(in the rows, 128 means zero)
Y: 4 groups of rows, each row roughly a mix of its group's hidden directions
Y (115 x 11)
[[141 105 126 138  71  84  88 129 148 126 125]
 [157 130  82  85  95 137 121 128 172 121 121]
 [128 115 146 146 103 170  89 126  71 119 132]
 [159 121 165 157 101 150 138 104 157 121  83]
 [116 153 124 102 166 190 157 132 116 135 145]
 [139 170 149 148 157  83 151 123  85 124 134]
 [119  65 135 154 106  85 116 132 145 120 109]
 [155  98 120 152  94  85  96 124 160 128 103]
 [ 85 104 169 137 139 154 133 128  81 138 156]
 [132 149 108 121 153  78 160 127 182 139 122]
 [121 107 151 147 183 141 120 124  94 144 173]
 [124 137 135 160 177  84 152 137 102 121  95]
 [155 140  75  90  96 128 112 120 166 133 135]
 [152 118 151 124  80 156 141  97 154 137  84]
 [140  88 125 135  96 124 148 150 132 185 160]
 [103 105 161 173 158 122 142 123  89 149 154]
 [103 134 122 108 135 171 147 159 172  85 130]
 [110 131 144 137 163 131 135 125  73 147 181]
 [109 146 122 112 183 176 161 146 111 136 130]
 [118  79 132 150  91  81 104 122 145 114 106]
 [149 142 117  98 139 104 160 131 186 116  95]
 [133 103 167 145 116 172 111 119  73 120 123]
 [149 130 173 132  74  97 131 157 126 156 137]
 [110 103 132 114 106 171 112 109  87 144 173]
 [108 155 127 158 120  86 133  79  86 132 122]
 [103 101 110 172 152 117 119 157 164  89 132]
 [116 100 119 169 185 124 115 162 145 113 143]
 [153  99 127 151  99 103 138 130 105 186 151]
 [153 154 145  89  89 145 146 106  99 165 114]
 [136 129 144  87  76 158 144  95 110 155 120]
 [110 151 122 149 170  90 139 150 100 117  84]
 [164 146  74  95 106 121 129 107 165 123 132]
 [148 133 167 118 130 130  62 161 115 145 138]
 [121 112  71 149 150 127 162  80 120 130 130]
 [ 98 129 110 115 170 103 115 127  95 136 182]
 [131  89 151 145 114 176 123 123  76 108 133]
 [153 100 152 134 105 179 113 115  85 106 113]
 [153 131 166 134  71  90 147 146 134 150 132]
 [120 112 146 152 128 155 125  96  66 134 164]
 [146  90 121 111  88 166 109 125 168 144 154]
 [123 137  99 109 145  88 157 138 188 142 133]
 [118 151 122 124 191 170 164 122 118 127 111]
 [129  76 116 115  92 163 106 126 173 135 132]
 [138  84 153 129 107 183 122 124  88 114 126]
 [164 101 159 127 117 156 106 108 166 112  88]
 [140 139 120 178  87  94 151 120 121 138 169]
 [146 150 148  81  78 146 136 100 102 143 120]
 [141 101 126 159 104  71 103 120 147 118  93]
 [116 144 102 168 126  94 143  75  96 131 137]
 [ 82 143 120 112 170 158 121 114 107  97  94]
 [121 102 148 116 101 184 104 120  83 126 143]
 [139 128 163 142  70 107 153 163 126 153 143]
 [118 147 102 164 131  96 148  73  94 123 124]
 [119  91 115 165 180 118 108 137 168 117 129]
 [141 151 112 107  70 118 135 124 158 116  82]
 [136 145 101  97  75 116 135 122 161 128  84]
 [161 129 174 139  87 153 130 104 139 105  93]
 [ 92  92 170 142 136 153 127 134  87 150 153]
 [106 117  91 116 183 165 127 105 117 111 105]
 [163 170  84 110 110 106 108 119 164 125 112]
 [105 133 112 146 123  91 155  72  94 145 115]
 [143 151  91 120 144  82 152 115 178 143 133]
 [135 139 109 125  81 114 136 120 175 115  77]
 [ 88 127 125 124 146 111 138 116 126 177 184]
 [131 149  95 120 146  79 149 126 180 148 136]
 [100  98 181 146 149 149 147 123  86 134 139]
 [149 141  90 112 143  95 172 108 174 120 132]
 [136 128 129 167 165  75 139 133 116 121  84]
 [113 126 158 156 167 122 125 107  87 125 177]
 [146 162 146  90  94 140 145 109  84 159 128]
 [129 129 161  99 123 155  92 181 160 123 143]
 [121 135 113 156 176 105 137 130 127 116  66]
 [124 110 135 165 180  94 156 130 116 122  90]
 [101 144 124 115 160 140 141 103 102  95  72]
 [146 162 105 122 149  81 154 120 176 125 111]
 [145 145 108 135  97 110 130 143 175 106  75]
 [102 134  93 120 183 153 105  95 123 101 119]
 [ 90 149  88 120 143  99 136 159  98 133 167]
 [123 163 106 133 158  71 149 121 165 146 135]
 [119 179 116 114 179 165 150 135 109 129 116]
 [127 112 155 106  95 149 137 124 117 138 197]
 [140 117 146 139 102  85 111 113  99 185 143]
 [139 152 152 101  69 143 149  96 103 140 118]
 [155 146 130 179  96  86 147 112  97 133 138]
 [135 102 146  75 152 160 109 157 141 136  93]
 [146 130 155  92 110 161 140  99  92 172 133]
 [158 121 154 138  72 104 159 158 143 149 143]
 [116 108 113 171 182 110 113 156 154 108 136]
 [143 152 135  91  65 146 148 116 115 141 103]
 [120 105 161 128 158 156 123 113  85 141 177]
 [155 108 140 102 141 172 118 184 152 117 119]
 [112 117 124 125 186 124 113 140  95 142 179]
 [160 137 152 141  90 141 148  98 151 142  77]
 [117 124  91 115 186 165 114 111 136  97 114]
 [128 171 143 143 133  68 133 134  84 118 130]
 [149 171 127 103 118 115 105 143 162 112  75]
 [162 110 159 140 105 154 128 100 164 125  81]
 [152 102 135 138 105  91 122 116 104 190 141]
 [106 137  95  96 163 102 105 153 106 125 170]
 [128 104 160 160 113 163  94 133  75 132 125]
 [121 102 136  86 146 165  94 163 160 143 140]
 [163 164 116 118 129 101 127 132 170 111  77]
 [125 100 148 159 111  56 123 134 113 119 123]
 [103 114 129 161 146 120 137 108  89 155 183]
 [110 122  96 122 186 173 101 123 118 109 125]
 [133 137 122  96  90 182 111  96 155 126 151]
 [102  79 171 143 132 158 127 140  95 151 143]
 [124 137 144  94  96 164 131 123 117 135 191]
 [147 135 163 139  68  93 150 149 139 144 141]
 [102 127 104 113 185 155 102 101 107 114 104]
 [167 130 173 139  92 164 136 123 133 117  90]
 [100  96 122 108 119 189 129  97 158 115 123]
 [140  83 138 142  74  91 102 117 149 125 137]
 [145 108 129 100 154 174  96 171 158 121 135]
 [143  79 125 113 112 176 128 137 160 152 160]]
the one row of each list that fits no group (the others fit one group, some only roughly)
  * J170: [128 176 126 130 169  95 145 164  93 127 118]
  * J535: [155 124 145 166  86  94 122 148 122 154 167]
  * J887: [145 150 101  78 119 121 147 134 179 100 117]
  * J282: [136 151 125  72  79 148 141 132  99 149 126]
  * J949: [163 127 156 151  98  99 101 147 107 162 161]
  * J185: [124 112 145  92 126 163 128 173 182 125 136]
  * J33: [123 164 131  93 135 190 143 115 121 131 161]
  * J308: [ 83 121 164 152 140 149 128 136  77 121 156]
  * J224: [131 104 173 158  92  89 123 145 146 113  99]
  * J260: [132 138 112 174  99  87 158  91 109 139 147]
  * J29: [107 147 119  99 162 177 147 167 109 138 146]
  * J652: [130 136 151 136 166  94 163 141 167 128  85]
 : J224
  * J221: [ 94  95 133  99 117 167 144 117 105 144 175]
  * J715: [121 141 101 139 182 155  97 109 107  89 121]
  * J684: [148 104 171  96 102 162 132 122 128 158 165]
  * J15: [163 105 150  92 129 142  98 168 168 141 132]
  * J340: [162 132 118 131  74  96  83 120 152 136 134]
  * J795: [143 138 143 164 162  68 148 138  98 130 116]
  * J411: [130 109 140  81 130 159 120 164 182 124 128]
  * J862: [109 119 115  86 124 195 119 154 135 138 144]
  * J47: [165 162 102 108 131  94 134 106 175 141 108]
  * J877: [148 120 117 108 104 191 116 110 173 137 136]
 : J684
  * J84: [118 161 108 137 163 119 163 108 183 146 121]
  * J711: [113 128 161  97 120 164 124 188 155 123 126]
  * J802: [162 147 171 111 100 154 143  96 101 156 115]
  * J820: [107 150 137 109 143 151 152 134 138  70  85]
  * J810: [181 143 145 132 127 131 126 112 141 107  66]
  * J197: [139 118  92 104  99 168  95 152 166 151 131]
  * J25: [166 155 118 117 122 102 114 147 178 135  85]
  * J76: [108 152 118 111 137 143 167 117 144  77  84]
  * J880: [140 117 157  97 150 163  81 172 126 138 119]
  * J854: [ 92 132 109  95 138 198 128 138 140 130 130]
  * J719: [108 127 137 110 103 168  79 121  84 134 150]
 : J84
  * J912: [110 128  84 126 178 163 108 121 152 102 147]
  * J313: [147 118 121 136 171 144 114 107  91 149 182]
  * J142: [138 128 149 166 158  67 150 132  98 126 119]
  * J356: [100 162 149 106 134 131 130 120 114  81  77]
  * J60: [129 141 101 152 118  86 164  70 125 123 126]
  * J6: [169 163  96 100 108 125 104 121 153 111  91]
  * J479: [125 128  84 173 123 106 157  86 110 133 152]
  * J11: [152  97 143 141  98 165 129 125 164 125  78]
  * J293: [148 134  93  99 105 119 100 153 180 151 110]
  * J237: [122 185 131 103 133  98 134 135 162 105  90]
  * J623: [115  93 158 117 122 169 140  95  86 140 156]
 : J313
  * J649: [157 138 111 146 155  77 155 120 171 140 109]
  * J917: [148 161  86  83 113 124 132 109 167 105 130]
  * J731: [110 157 108 142 150  88 117 136 123 109  68]
  * J489: [131 105 174 144 150 101 116 119  80 150 159]
  * J291: [175 113  98 112 108 130 141 131 172 101  94]
  * J821: [147 140 134  93 102 174 131 121 127 143 184]
  * J526: [100  88 154 156 140 152 148 128  80 116 155]
  * J92: [ 86 170 142 110 149 141 122 122 108  93  87]
  * J338: [ 81 136 109 132 175 163 108 111 101 107 121]
  * J614: [171 149 132 110 123 119 146 117 160  96  74]
  * J183: [152 119 152 134 105 159 152  94 131 179  97]
 : J489
  * J46: [110 137 114 176 159  85  88 135 137 122 103]
  * J651: [127 138 134  75 101 149 138 115  82 161 151]
  * J368: [144 146  96 169 138  87 134  78 123 112 138]
  * J589: [105 130 163 153 129  68 148 130  90 110 132]
  * J476: [134 161 120 114 182 171 156 153 114 144 128]
  * J487: [177 121 103 120 113 123 139 128 173 105  83]
  * J553: [126 124 106  91 107 190 112 119 166 134 133]
  * J534: [154 112 149 117 133 154  78 179 139 143 146]
  * J732: [115 141 113 160 131 126 127  99  71 117 175]
  * J909: [157 107 109 120  93 161  99 108 180 134 123]
 : J46
  * J596: [ 99 132  92 107 165 101 124 129 106 159 170]
  * J745: [140  89  99  89 101 155 132 149 172 119 118]
  * J606: [133 114 163 121  73 104 167 142 139 160 121]
  * J997: [130 123 167 126  73 101 169 149 132 151 115]
  * J147: [138 108 102 154  99 104 145 117 145 164 181]
  * J729: [110 123 128 114  94 172  85 130  84 111 146]
  * J656: [109 147 101 154 135 109 171  79 110 106 107]
  * J582: [135 106 100  98  91 130 115 148 176 118  89]
  * J451: [101 114 138 127 184 164 173 142 111 134 129]
  * J983: [ 82 111 165 178 154 140 134 123 100 119 128]
 : J983
